500 stands for zero in the data rows.
Here are some points, each followed by its number:
[522, 571, 507, 503, 390, 510, 382, 459, 511, 399, 479] 0
[461, 594, 381, 286, 736, 458, 541, 572, 553, 711, 602] 1
[604, 600, 512, 474, 554, 554, 397, 570, 363, 601, 420] 2
[518, 645, 583, 502, 608, 455, 480, 496, 505, 530, 397] 3
[531, 429, 385, 751, 348, 401, 496, 470, 612, 405, 509] 4
[491, 537, 513, 476, 400, 483, 413, 543, 457, 387, 500] 5
[531, 544, 671, 446, 609, 493, 557, 458, 391, 508, 507] 6
[484, 204, 491, 642, 328, 516, 643, 461, 696, 413, 531] 7
[623, 280, 369, 390, 419, 576, 754, 506, 368, 618, 659] 8
[478, 309, 506, 652, 273, 520, 598, 423, 562, 419, 621] 9
[404, 593, 471, 507, 547, 428, 533, 602, 511, 600, 617] 10
[313, 572, 378, 22, 677, 266, 462, 771, 552, 621, 538] 11
[625, 584, 641, 646, 504, 583, 252, 471, 521, 339, 453] 12
[497, 604, 527, 491, 491, 417, 420, 536, 567, 476, 481] 13
[557, 452, 586, 572, 415, 487, 452, 522, 494, 410, 404] 14
[508, 617, 601, 698, 465, 480, 248, 446, 538, 286, 406] 15
[556, 636, 372, 410, 673, 443, 514, 553, 434, 563, 494] 16
[549, 540, 500, 237, 622, 521, 630, 580, 328, 723, 548] 17
[459, 297, 445, 623, 273, 445, 558, 521, 483, 439, 526] 18
[493, 287, 556, 726, 288, 577, 661, 421, 430, 431, 571] 19
[391, 518, 517, 526, 476, 446, 471, 513, 547, 516, 453] 20
[543, 622, 598, 634, 525, 560, 318, 424, 517, 330, 393] 21
[474, 442, 485, 467, 390, 501, 559, 538, 461, 483, 482] 22
[510, 610, 459, 538, 404, 515, 482, 471, 497, 455, 491] 23
[442, 596, 584, 647, 361, 515, 312, 409, 688, 222, 389] 24
[483, 61, 415, 575, 364, 756, 863, 336, 575, 338, 686] 25
[533, 537, 500, 556, 383, 492, 452, 503, 422, 361, 418] 26
[551, 302, 384, 451, 324, 503, 605, 567, 453, 594, 578] 27
[442, 496, 411, 586, 382, 314, 491, 518, 556, 347, 493] 28
[485, 491, 510, 640, 475, 723, 445, 313, 531, 368, 530] 29
[613, 269, 525, 660, 393, 712, 599, 301, 594, 305, 541] 30
[363, 434, 519, 190, 612, 387, 637, 561, 366, 832, 558] 31
[667, 378, 510, 820, 398, 686, 533, 315, 559, 348, 467] 32
[494, 529, 561, 526, 567, 512, 399, 451, 548, 394, 459] 33
[532, 692, 462, 830, 427, 443, 125, 391, 598, 138, 365] 34
[455, 519, 484, 566, 621, 597, 442, 490, 517, 538, 520] 35
[535, 596, 633, 530, 609, 514, 407, 475, 445, 471, 396] 36
New points follow, each followed by the numbers of its two nearest points above, looking only along the 2 directions in which the numbered points spread most, nearest first.
[589, 630, 570, 403, 702, 551, 531, 510, 460, 693, 469] 16 10
[420, 460, 449, 374, 577, 462, 581, 527, 519, 651, 486] 10 6
[486, 577, 497, 511, 580, 559, 403, 475, 529, 505, 486] 13 20
[467, 395, 464, 307, 397, 487, 612, 551, 426, 588, 557] 27 22
[401, 472, 552, 328, 556, 416, 619, 521, 410, 652, 534] 17 10
[336, 389, 372, 357, 442, 412, 628, 585, 519, 517, 536] 27 22
[551, 240, 534, 492, 466, 528, 674, 499, 521, 591, 599] 27 8
[440, 292, 484, 495, 456, 519, 629, 469, 526, 506, 633] 27 18
[602, 633, 388, 373, 627, 398, 478, 611, 403, 598, 471] 16 10
[608, 645, 626, 469, 669, 520, 426, 480, 469, 579, 368] 3 2
[519, 524, 549, 777, 328, 609, 341, 349, 597, 352, 400] 24 29
[600, 332, 531, 616, 343, 896, 531, 302, 385, 558, 337] 9 18
[630, 597, 483, 340, 673, 513, 444, 557, 374, 675, 423] 16 1
[563, 422, 437, 767, 447, 738, 399, 364, 641, 213, 552] 32 29
[610, 650, 591, 233, 811, 570, 612, 483, 378, 758, 479] 1 17
[451, 545, 536, 359, 596, 323, 418, 605, 625, 443, 460] 2 3
[534, 389, 512, 706, 452, 518, 487, 457, 487, 383, 523] 4 29
[274, 358, 580, 429, 375, 578, 537, 388, 668, 393, 418] 18 22
[394, 518, 521, 324, 581, 399, 611, 609, 390, 770, 549] 17 1
[438, 480, 430, 363, 527, 354, 561, 619, 526, 572, 591] 10 16
